(in the rows, 128 means zero)
Each path below is one point turned by a fixed rotation once a step. After each direction that follows a path, write how fast that rotation turns it, in degrees per step (0 if it stays still).
Each turn is a multiple of 5 degrees from 10 to 175, or 0.
Each row of a path follows its step; steps can be skipped.
path 1
step 2: [130 124 130 124 120 131 124 126 124 132 129 131 138 135 129 111 130 129
 129 126 115 131 119 123 146 136 128 117 119 126 115 127 129 124 128 122
 124 136 119 134 124 126 129 135 134 125 137 134 134 127 116 121 130 123
 133 145 133 122 126 123 130 120 123 139 126 138 134 134 129 133 124 121]
step 4: [127 119 121 130 128 134 122 133 138 130 119 131 136 140 128 118 129 118
 124 129 120 131 130 127 128 125 127 121 124 133 127 128 118 120 132 135
 128 142 121 127 118 134 126 124 117 119 129 137 142 130 128 120 124 128
 127 130 122 130 139 125 139 127 114 129 123 132 139 109 124 135 129 134]
step 8: [126 129 118 121 120 131 126 122 132 136 134 132 139 127 115 134 126 131
 117 118 113 130 128 132 130 130 133 127 119 126 121 138 123 121 123 136
 124 138 122 134 132 133 127 130 125 125 133 135 130 119 119 127 130 120
 128 131 120 117 127 122 139 130 120 124 126 136 130 124 128 145 127 144]
step 14: [122 123 119 131 124 141 128 125 131 126 125 134 131 133 128 121 121 130
 137 133 125 131 128 129 134 133 125 114 118 131 116 128 128 117 128 123
 132 137 114 136 129 120 130 127 130 133 135 119 132 131 123 119 137 109
 137 136 116 123 133 122 132 136 127 130 128 131 127 125 128 144 120 126]
step 36: [128 133 123 124 125 135 132 120 136 127 119 128 139 126 133 127 127 126
 119 131 124 133 124 128 139 130 129 130 128 124 114 120 126 123 123 137
 128 139 119 130 122 124 122 129 135 131 124 130 129 123 107 114 131 134
 117 134 113 115 133 127 142 125 119 132 135 123 131 122 126 135 121 125]
step 37: [120 132 128 116 126 130 131 128 133 128 131 135 145 125 131 121 136 126
 122 122 108 134 126 123 132 130 141 127 126 125 116 130 127 122 124 130
 129 137 124 137 129 131 112 137 126 133 128 133 142 120 118 125 135 129
 119 132 128 122 133 129 136 133 134 136 127 136 136 118 130 130 126 125]
step 40: [120 121 120 132 119 118 129 114 139 129 125 131 139 126 132 129 130 135
 137 117 118 133 139 123 149 130 125 126 123 130 125 125 122 123 119 129
 129 126 119 133 123 128 131 128 145 128 128 130 139 131 120 122 127 129
 134 133 120 121 129 130 126 134 122 121 130 141 132 128 121 129 121 128]
step 41: [122 129 123 129 114 130 131 124 137 133 126 134 141 138 136 118 127 127
 128 128 121 132 135 116 144 120 136 129 123 140 126 126 129 119 121 135
 130 138 112 138 125 128 127 120 128 123 121 128 128 130 121 125 128 127
 140 130 129 122 125 136 132 130 127 123 118 126 140 115 121 132 131 133]
Speeds:
[126 128 131 126 128 130 128 128 127 128 129 125 127 128 127 128 130 127
 128 127 128 127 126 128 129 130 129 131 130 125 128 132 129 129 128 131
 128 128 129 127 127 130 126 127 127 129 128 127 127 126 122 128 129 129
 125 131 129 128 127 127 128 128 126 127 127 127 127 129 130 128 126 128] | 40
[125 126 126 130 130 128 125 130 128 128 127 129 127 126 128 127 129 128
 128 128 128 128 130 127 126 129 126 130 127 127 128 129 131 129 127 129
 126 129 131 130 126 130 130 129 128 128 128 128 130 128 131 126 130 131
 125 128 131 128 129 126 126 130 130 127 130 127 129 126 127 128 128 127] | 65
[127 129 127 125 130 129 129 128 128 130 127 127 126 126 129 125 126 128
 128 128 129 127 127 127 127 130 129 130 128 127 129 131 128 126 127 126
 128 129 126 128 129 126 125 127 127 125 129 125 129 126 130 129 126 127
 128 128 126 128 130 127 132 129 128 131 130 127 130 124 131 129 128 128] | 65
[129 132 126 129 126 128 129 130 129 129 127 128 126 128 126 128 128 129
 126 127 128 131 129 127 129 129 127 129 129 126 129 130 128 127 128 129
 129 127 126 128 128 128 132 130 131 127 126 127 130 129 127 130 126 128
 126 127 128 128 128 128 130 127 129 125 131 127 124 129 129 128 128 131] | 155
[125 126 127 130 128 130 128 126 128 129 129 128 128 131 130 126 128 130
 130 127 129 126 130 125 128 130 126 127 131 130 128 131 131 130 127 127
 129 126 125 130 129 127 128 128 127 127 128 126 128 131 128 128 128 126
 130 129 129 129 128 127 126 126 129 128 126 127 125 127 127 127 128 127] | 25
[128 127 129 131 127 129 130 129 128 128 127 128 127 126 128 125 128 129
 128 129 130 127 126 129 124 126 129 126 128 131 128 128 127 125 128 128
 127 130 128 130 128 131 127 126 128 127 127 130 128 129 125 126 127 128
 127 128 126 129 128 129 126 127 126 128 131 126 126 129 129 132 131 128] | 115
path 2
step 1: [129 126 123 122 121 129 136 121 133 141 125 138 129 117 138 132 126 133
 118 134 132 133 129 146 138 138 132 133 113 126 122 133 133 132 122 120
 130 132 119 125 126 129 130 124 120 133 118 130 140 135 118 127 120 135
 129 120 133 124 125 122 124 126 117 120 131 131 134 126 113 133 125 133]
step 3: [130 133 134 118 127 117 132 121 142 133 126 130 120 121 126 128 116 141
 120 139 128 137 124 128 129 135 128 133 140 130 134 128 133 129 124 123
 129 116 131 127 115 124 134 120 131 136 125 131 118 110 128 117 136 120
 130 122 131 125 136 125 127 131 124 130 123 134 123 122 127 121 121 121]
step 5: [133 128 136 127 130 126 143 124 143 124 134 127 125 122 122 130 126 128
 132 131 125 139 140 121 149 130 130 133 131 123 129 127 138 132 131 119
 127 139 123 133 129 134 134 131 127 133 137 127 136 134 138 131 132 132
 122 124 144 115 126 128 129 124 134 119 126 126 125 126 144 129 128 122]
step 8: [123 134 124 134 129 122 142 120 132 123 133 131 119 129 136 124 134 130
 134 133 124 136 126 138 132 123 133 115 119 123 130 136 121 122 126 136
 131 117 130 131 126 122 131 122 142 126 129 132 121 127 122 124 125 122
 124 125 148 142 134 135 130 133 118 119 125 134 129 126 144 126 129 135]
step 9: [134 136 120 142 125 130 121 132 124 131 129 135 140 132 131 134 121 144
 127 141 125 120 132 135 135 124 127 124 130 129 137 138 137 126 123 124
 129 127 126 132 132 132 135 128 133 130 126 132 130 125 124 123 122 146
 123 138 138 128 124 128 121 117 126 110 123 133 141 132 129 129 118 126]
step 19: [124 121 128 114 118 132 137 122 125 131 124 135 130 122 123 133 125 135
 132 133 123 126 116 134 141 127 132 130 122 114 127 145 132 139 114 128
 136 120 125 139 128 122 131 124 124 134 127 133 130 132 128 114 139 132
 132 128 129 135 128 111 126 131 123 125 130 132 129 121 125 126 121 123]
step 30: [127 128 139 120 124 135 135 130 133 134 127 129 136 119 129 126 130 132
 124 141 132 136 138 131 135 120 125 133 132 130 145 120 126 142 124 136
 128 131 115 120 126 119 132 140 135 139 125 143 125 133 127 127 122 137
 133 126 128 132 123 124 146 129 125 127 128 132 123 133 132 127 122 130]
step 35: [138 133 126 121 122 128 143 140 118 138 125 130 126 125 131 130 129 141
 120 126 128 126 126 119 135 125 125 124 142 123 129 135 130 122 118 118
 138 128 133 129 129 114 137 134 127 134 127 128 126 131 128 123 127 128
 126 120 143 134 121 135 134 134 114 129 123 125 126 125 129 132 124 112]
Speeds:
[130 129 130 129 127 127 128 126 126 125 126 131 125 131 129 129 127 128
 126 130 127 126 129 128 125 127 129 129 127 128 127 127 127 129 128 129
 128 129 130 132 127 130 129 126 129 128 125 129 130 129 127 128 126 125
 127 126 127 128 131 127 129 126 126 129 129 129 126 128 129 127 127 128] | 70
[128 130 125 126 129 128 129 130 132 127 126 126 129 130 128 128 129 129
 128 126 125 127 129 127 129 126 128 128 128 128 130 129 130 127 126 130
 129 130 129 132 129 132 128 126 129 130 128 127 127 126 125 128 126 128
 128 128 130 126 127 127 128 130 128 128 129 125 130 130 128 128 129 129] | 80
[129 126 127 128 127 131 129 130 125 126 127 128 124 132 129 128 129 129
 126 126 127 130 129 128 129 129 127 126 130 126 126 128 126 128 127 129
 128 125 127 125 130 128 127 127 127 127 128 129 126 129 127 127 126 127
 127 129 129 127 129 128 127 132 126 129 129 129 131 126 127 127 128 129] | 160
[125 129 128 125 127 128 127 128 127 131 128 127 130 126 131 129 126 128
 129 129 127 126 129 129 128 128 127 125 126 129 128 128 128 127 128 127
 130 124 128 129 127 128 127 129 126 125 127 130 129 127 129 124 125 130
 130 127 127 126 129 126 128 126 126 128 130 127 128 130 129 126 127 129] | 40
[128 131 128 130 129 129 127 126 128 126 128 128 129 127 128 128 126 128
 129 129 130 131 131 127 128 128 128 128 126 128 127 126 131 130 129 130
 127 128 128 127 129 128 128 125 129 125 130 128 126 126 127 129 130 127
 129 128 131 129 128 128 125 128 127 126 133 128 130 130 130 128 127 125] | 20
